In the rows, zero is written as 128.
which system made each run:
K_725, path 1 (8 x 20):
[[ 95 125 108 134 132  90 134  61  96 144 112 158  95 108 126 110 135 120
  146  53]
 [ 99 147  99 142 155 130 128 135  67  61 104 136 121 124 113 177 130 158
  123  82]
 [ 56 110  99 116 166 137 121 202  97 134 131  89 134 142 135 120 136 103
  137  92]
 [120 125 125  75 188 124 173 146  99 130 143 109 139 154 151 111  54 138
  144 140]
 [173 141  50  78 158 147 120 128 139 141 135 131 106 182 152  99 144 144
  138 137]
 [187 134  98 122 119 145 186 122  78 182 139 140  95 109 132 122 151 108
  128 115]
 [183 155 120 144 121 179 153 184  99  99 130 123 145 118 119 176 156 138
   96 165]
 [126 114 155 134 113 162 132 200 158 173 154 102 161 118 136 111 152  79
  112 170]]
K_105, path 2 (8 x 20):
[[ 87 119 137 181  76 113 106 111 144 124 107 128  92 112 100 155 183 138
  108  82]
 [ 42  93 161 162 116 102 106 150 134 111 112  93 111 132 102 151 120 142
  129  86]
 [ 78 104 136 121 143 102  93 119 162  84 111 102 109 178 116 142  86 184
  139 117]
 [112 115  78  92 141  93 105 106 133 126 130 104  73 182 135 107 106 166
  162 105]
 [140 151  57 102 130 111 143 142  82 108 140  95  67 159 135 143 137 167
  135 107]
 [121 153  63 113 137 146 107 206  91 101 145  89 119 149 137 139 169 126
  128 130]
 [117 140 115 100 166 143 116 209  85 101 152  93 163 136 142 124 101 105
  148 160]
 [179 152 119  86 169 146 106 145 122  97 146 139 175 142 151 110  89 118
  151 190]]
K_651, path 3 (8 x 20):
[[111 104 122 134 113 152 137 200 158 131 130  69  99 175 117 162 144 166
   99 141]
 [105  95 142 102 104  92 157 147 136 189 163  74  85 144 138  97 102 117
  146 132]
 [136 161 126  99 113  95 173 120 145 104 154  89  93 160 141 148 100 189
  100 164]
 [ 97 171  83  95 103  83 118 132 149 145 175  95 107 136 165  88 173 109
  118 135]
 [128 187 138 114 109  72 163 106  72  98 165 116 124  83 146 132 105 117
  131 144]
 [ 82 184 122 124 126 107  78 141 145  59 145 125 172 117 146 131 152 120
  112 154]
 [103 142 150 121 138  88  96  74 111 120 135 164 164  86 140  86 102  76
  164 117]
 [143 158 127 136 157 141 102  75 128  56  94 189 164 120 121 151 120 155
  121 127]]
K_136, path 4 (8 x 20):
[[111 119 131 121 136 171 127 150 208 169 127 136 163 150 147 104 171 112
   85 151]
 [115 110 180 126 123 142 188 143 173 189 143 119 151 120 143 113 119 105
   89 155]
 [ 91 136 164 142 107 140 148 124 212 141 129 128 150 134 137 135 162 142
   62 149]
 [ 77 121 162 116 113 102 153  99 193 186 149 123 134 128 153  86 132 108
  102 130]
 [ 83 140 174 140 110 108 192  90 172 140 127 131 126 120 134 143 128 156
   65 121]
 [ 52 142 119 117 127  97 137  82 185 146 129 136 124 139 156 101 157 131
   88  95]
 [ 65 135 152 111 150  97 204  87 127 148 130 134 125 122 148 121 100 139
   93  93]
 [ 61 154 109 116 166 123 153  91 155 101 109 149 138 149 147 136 143 164
   76  91]]
K_439, path 5 (8 x 20):
[[165  97  82  87 166 152 101 158 136 139 125 110 108 190 133 108 102 148
  166 143]
 [153  99  98 104 137 137 162 174  74 186 148  93  93 139 132 107 116 101
  160 115]
 [157 126 125 122 125 170 175 212 115 146 148  83 127 142 128 151 134 131
  100 167]
 [107 118 157 123 106 134 131 186 166 175 166  90 154 120 143 100 142  80
  117 171]
 [150 137 187 114 108 112 183 110 163 157 157 122 148 114 144 114  88 125
  105 184]
 [172 154 122 118  91 127 137  79 194 162 143 150 118 131 148 102 171 130
   98 162]
 [135 156 141 156  85 110 170  72 118 159 130 161 115  76 131 127 172 105
   98 104]
 [116 160 147 171 105 145 131 103 150  87 105 161 148 102 115 172 175 146
   72 122]]
K_543, path 6 (8 x 20):
[[ 69 111 117 146 163 168 172 166 112 142 100 128 134 132 123 155 159 129
   84  73]
 [ 53  87 149 119 187 153 153 169 140 145 110 115 156 152 131 127  96 128
  112 100]
 [102  91 131  88 188 134 153 113 157 169 123 138 141 167 147  86  77 130
  137 117]
 [142 137  86  79 163 128 180  87 143 172 134 146 108 162 163  93 121 146
  113 118]
 [109 170  76 100 138 129 189 132 134 155 148 118 109 146 165 119 175 138
   77 116]
 [ 54 161 129 115 134 122 170 171 142 136 157  98 151 123 160 124 157 111
   73 133]
 [ 59 143 164 107 149 109 130 133 176 132 149 122 185 124 160  97 112 101
  105 152]
 [118 147 144 103 148 113 121  64 179 148 135 174 171 118 160  74 117  99
  124 142]]
K_439, path 7 (8 x 20):
[[108 121  82 106 168 174 142 199 139 129 123  95 127 185 138 142 146 153
   99 128]
 [ 63 106 134 101 159 122 157 182 119 176 152  89 143 133 151  92 110  86
  132 117]
 [136 139 140  85 165 144 194 147 153 137 146 111 147 160 157 127  85 155
   92 175]
 [126 140  94  92 136 135 144 128 175 191 154 128 133 149 168  73 166 100
  108 142]
 [133 155 140 119 137 131 224 110 109 168 141 146 137  95 151 125 130 112
   82 125]
 [119 158 120 135 133 172 144 132 185 133 120 157 167 130 144 133 190 127
   60 143]
 [ 71 126 169 143 137 118 148  87 147 160 120 167 169  87 140 102 138  83
  106  98]
 [129 136 151 133 160 150 156  63 172 107  91 185 153 139 130 145 112 171
   85 123]]
K_105, path 8 (8 x 20):
[[114 166  96 133  96 114 184 148  84 137 150 102  90 107 138 148 178 127
   91 105]
 [ 69 157 127 141 128 145 107 196 139  93 138 101 169 122 136 147 172 111
   89 139]
 [ 69 123 160 101 174 112 108 150 139 112 142 118 185 131 150  98  75 101
  146 148]
 [156 155 123  87 164 107 131  53 142 104 128 168 145 143 150 104  78 152
  141 149]
 [164 156  69 115 125 122 134  71 103 155 127 173  99 117 144  98 172 109
  137  94]
 [119 148 112 159 125 150 166 151  61 122 118 141 127  86 116 163 174 110
  100  85]
 [ 86 111 150 158 154 180  96 183 140 104 102 139 189 122 114 150 150 108
  105 124]
 [107  78 174 116 180 143 123 128 146 141 108 143 167 143 124 107  55 122
  154 130]]
K_13, path 9 (8 x 20):
[[180 124 152 105 102 112 110 144 152 119 156  91 116 153 127 122  76 149
  155 202]
 [196 144  88 116  85 137 116 120 165 166 150 128  96 144 140 103 183 123
  123 162]
 [145 142 127 165  69 116 152 123  88 152 139 129  92  78 115 141 182 100
  118 100]
 [ 72 139 156 179  97 128 104 157 130  80 115 114 142 102 105 175 166 131
   99 112]
 [ 69 102 166 135 113  87  57 135 163 106 134 101 138 135 116 112 100 119
  164 133]
 [166 133 135 109 108  88  93  63 166 105 133 135 101 153 127 114  89 167
  157 160]
 [168 142  66 121 114 128 106  68 144 148 116 165  90 143 133 106 184 135
  132  98]
 [119 130 104 157 125 124 142 108  54 120 106 150  99  95 108 153 154 122
  134  57]]
K_543, path 10 (8 x 20):
[[ 64 111 203 165  98  94 142  96 154 139 121 131 140  91 115 134 114 115
  113 110]
 [ 88 113 155 141 128 101  92  54 185 110  96 162 129 140 120 121 113 154
  130 102]
 [111 115 111 141 124  98 120  51 113 147 105 168  93 111 122 110 142 120
  149  56]
 [ 97 148  98 140 152 122 152  90  84  86  96 153 108 125 119 164 138 166
  109  65]
 [ 53 117  87 131 165 132 101 165  93 106 109 116 127 141 125 136 146 121
  138  64]
 [ 85 113 132 105 196 125 145 149  70 112 122 125 155 128 133 123  66 116
  156 100]
 [135 130  80  73 202 145 110 132 125 111 121 140 147 174 150 102  92 140
  154 134]
 [167 147  67  83 166 145 159 144  82 163 147 134 124 137 159  93 132  99
  144 129]]
K_651, path 11 (8 x 20):
[[ 93 143 151 163 101 121 110 157 131  58 119  98 125 129 105 188 137 169
  100 132]
 [ 55  93 141 129 118  81  83 121 151 155 136 110 117 130 128  87 118  95
  166  96]
 [135 135 134 118 142  94 149  64 109  85 109 141  96 144 119 152  70 191
  136 112]
 [100 145  45 112 143 131  77 136 138 115 123 127 107 164 142 113 188 135
  129  92]
 [140 126 113 123 142 112 152 136  27 134 137 123 110  97 123 124 100  99
  173  97]
 [114 142 117 119 165 155  96 193 119  58 125 104 162 153 126 162 111 154
  125 157]
 [119  97 127  95 162 123  95 137 138 169 144 129 150 139 148  63  95  77
  178 134]
 [201 148 125 101 158 145 160  91 120 101 120 158 134 146 133 140  80 170
  126 165]]
K_13, path 12 (8 x 20):
[[ 96 123  91 157 146 163 139 149  89 124  97 145 119 122 114 159 182 128
  104  59]
 [ 64  97 150 139 157 123 122 182  84  97 117  95 138 128 109 154  86 129
  148  97]
 [125 120 129  92 157 127 102 162 156  92 137  90 137 183 136 126  72 166
  146 176]
 [184 132  82  77 129 119 131 124 137 170 157 113  96 163 156  81 124 125
  155 158]
 [184 171  89 125 102 137 181 128  81 142 147 133  99 105 136 140 171 124
  106 130]
 [ 83 150 121 157 118 147 130 189  94 117 134 115 153  91 126 151 189  91
   98 107]
 [ 75 126 188 141 119 102 101 173 115  92 144  92 166 100 119 138  89 102
  145 153]
 [151 139 154 110 116 115  78 117 192 102 146 123 155 150 137 107  97 137
  141 199]]
K_725, path 13 (8 x 20):
[[ 92 127 178 153 105 129 137 141 184  92 120 104 135 142 115 172 124 175
   77 153]
 [ 56 113 155 126 100  88 120 111 204 158 141 103 116 146 138 102 140 131
  105 124]
 [ 96 159 147 119 113  69 155  48 151 106 132 137 106 126 139 129 105 168
  107 118]
 [ 76 169  81 135 111  95 102  96 138  95 126 132 104 130 137 132 189 145
  105  88]
 [ 50 158 129 132 134  88 161 128  74 112 140 118 131  89 139 134 135 104
  115  79]
 [ 68 171 100  98 180 119 117 157 108  64 135 118 165 141 152 132 114 134
  118 129]
 [ 87 140  85  78 181 119 128 132 116 155 145 133 146 139 167  71 126  87
  145 107]
 [166 161  87  88 187 141 167  92  79 116 123 171 142 131 151 119 105 134
  133 118]]
K_136, path 14 (8 x 20):
[[ 75 164 133 108 179 127 131 123 121 110 134 157 199 101 160 100 124  84
  114 126]
 [127 140 162 126 180 154 152  87 137 111 103 193 194 108 136 126  99 122
  106 132]
 [144 116 118 132 167 180 133  85 162 160  92 200 162 131 137 110 157 117
  106 103]
 [122  95 133 142 156 182 183 142 124 196 105 156 142 118 126 123 153  98
   99  91]
 [ 70  99 145 152 149 180 143 188 153 147 107 122 161 134 123 145 159 114
   83 107]
 [ 71  81 172 123 157 149 123 165 183 156 121 113 168 151 133 109 100 115
  119 138]
 [124  89 178 128 136 149 157 120 203 151 112 125 134 164 124 135  92 168
   99 157]
 [129 109 120 115 110 135 153 110 209 184 129 118  93 174 141 107 154 156
   94 137]]
K_595, path 15 (8 x 20):
[[124 133 121 104 131  67 152  79  74 122 141 122  85 120 131 116  75 141
  167 101]
 [142 176  54 115 129 126 101 140 106  71 129 118  98 157 132 150 166 164
  123 124]
 [111 156  92  99 146 103 129 146  62 140 159 119 137  99 155  89 132  68
  159 113]
 [159 164 132 121 147 129 115 147  77  44 131 125 153 119 121 166  83 148
  143 163]
 [150 154  91  97 144 138  62 146 145 123 149 138 168 134 155  81 152  83
  156 166]
 [201 139 159 127 125 125 144  81  87 125 132 168 145  85 124 122  87 106
  157 155]
 [190 141 109 154 109 185  83 151 144 109 113 154 149 126 113 149 185 121
  118 159]
 [143  93 168 150 115 144 125 145 111 183 132 142 155  82 116 102 129  54
  157 127]]
K_595, path 16 (8 x 20):
[[103  89 160 130 142 171 119 181 176 175 129 119 175 136 133 104 136  86
  117 147]
 [143  85 203 135 125 130 165 100 169 150 115 132 133 136 115 134  66 154
  123 152]
 [140 113 121 133 102 151 131 109 214 164 116 131 100 170 127 128 173 163
   86 136]
 [102 108 150 144 102 114 201 107 128 197 130 123  93 108 129 124 145 117
   98  86]
 [ 74 122 144 156 115 133 162 163 136 101 116  91 110 141 110 185 140 175
   79 109]
 [ 31 116 133 109 141  96 124 152 165 147 145  87 131 151 150  99 127 116
  117 109]
 [ 93 142 149 105 141  77 162  71 140  97 127 124 110 147 139 134  69 182
  116 122]
 [102 175  62 101 139 117 126  95 158 112 131 140 113 159 157 119 178 157
   91 109]]

runs to name:
path 17 (2 x 20):
[[135 113  86 131 119 113 164 101  79 161 118 131  58 131 118 131 141 140
  139  62]
 [ 85 142  94 141 146 142 148 160  92  82 108 111 110 142 117 180 150 169
   95  83]]
 -> K_13
path 18 (2 x 20):
[[ 85 150 152 156 105  82  88  75 132  62 114 145 131 105 113 151 125 150
  129 109]
 [ 74 116 114 143 125  87  62  88 122 103 108 141 110 126 114 115 132 125
  166  73]]
 -> K_105
path 19 (2 x 20):
[[138 143 155 167  69 139 127 166 128 144 150 114 142  78 120 140 183  85
  105 152]
 [121 144 202 145 105 121 121 144 155 102 146 121 182  93 127 136 104 107
  114 187]]
 -> K_725
path 20 (2 x 20):
[[132 147  95 102 164 170 125 117 196 127 115 157 157 173 154 115 158 151
   84 150]
 [144 127 124  93 153 148 197 133 137 199 149 135 142 130 161  90 124  99
  106 142]]
 -> K_136
path 21 (2 x 20):
[[173 126 115 121 150 178  77 197 124  99 129 120 167 145 123 133 128 115
  152 177]
 [207 106 145 125 125 167 127 168 105 161 140 128 146 116 120 116 109  88
  162 175]]
 -> K_543
path 22 (2 x 20):
[[156 140 127 119  79  87 149 153  72 139 173  76  85 108 126 126 111 113
  160 150]
 [162 176 123 140  82 122  87 160 130  70 153 104 135 117 122 155 156 134
  121 185]]
 -> K_105
path 23 (2 x 20):
[[ 87 157 157 171  94 112  97 100 155  74 114 144 145 101 114 161 164 142
   94 121]
 [ 53 124 143 152 130 108  84  96 148 125 113 157 156  98 128 107 156  88
  130  82]]
 -> K_595
path 24 (2 x 20):
[[ 79  93 113 145 160 138 141 103 104 158  93 160 117 121 120 122 142 114
  131  43]
 [ 69  86 129 145 176 155 150 152  99 127  88 130 130 139 109 155 115 143
  120  63]]
 -> K_136
path 25 (2 x 20):
[[165  69 140 133  97 123 128 128 128 201 132 113  81 133 111  99 116 105
  173 122]
 [176 133 144 129 103 121 186  99 127 118 124 117  81 147 115 169  99 197
  105 145]]
 -> K_543
path 26 (2 x 20):
[[ 78  84 170 123 152 144 183 160 160 161 121  97 128 159 127 137  91 151
   96 124]
 [ 92 102 130  97 136 124 158 129 200 177 135  99 109 181 148 103 122 155
   99 134]]
 -> K_439
path 27 (2 x 20):
[[116 133 139 101 104  70  83 126 155 103 162  82 111 152 136 105  86 145
  164 170]
 [173 161  98  91 102  76 129  99 103 119 165 104  81 135 144 107 103 142
  162 154]]
 -> K_439
path 28 (2 x 20):
[[202 124 131 109 162 157 163  88 105 155 117 181 150 116 135 107  92 113
  145 142]
 [205 127 107 141 137 205 141 158 127 135 109 154 142 138 118 153 162 131
  105 151]]
 -> K_595
path 29 (2 x 20):
[[156 162 150 133  75  73  96  62 154  91 145 134 112 112 126 128 117 147
  141 163]
 [158 156 114 133  77  75 124  50 108 135 139 148  83  97 130 111 146 121
  146 111]]
 -> K_136
path 30 (2 x 20):
[[179 132 131 127 110 154 145  83 203 147 116 156 119 155 133 129 150 168
   87 158]
 [159 133 111 150  75 136 154 113 137 188 137 137  92 105 129 120 200 103
  104 116]]
 -> K_651
path 31 (2 x 20):
[[179 135 127 106 128 161 202 164 136 168 151 111 128 141 144 129 126 133
   93 175]
 [141 146 142 117 102 143 171 171 165 166 168  98 141 126 151 118 154 111
   85 181]]
 -> K_651
path 32 (2 x 20):
[[111 132  83  90 188 130 124  98 143  95 107 143 122 185 143 126 102 182
  124 108]
 [152 130  74  75 186 144 179 122 101 149 127 133 109 169 153 113 101 152
  128 115]]
 -> K_136
path 33 (2 x 20):
[[ 94 151  66 117 117 105 112 111 117 158 140 133 104 120 148  90 195  94
  130  81]
 [108 143 142 144 140 108 161 125  40  82 120 128 123  92 114 166  96 135
  137  94]]
 -> K_595
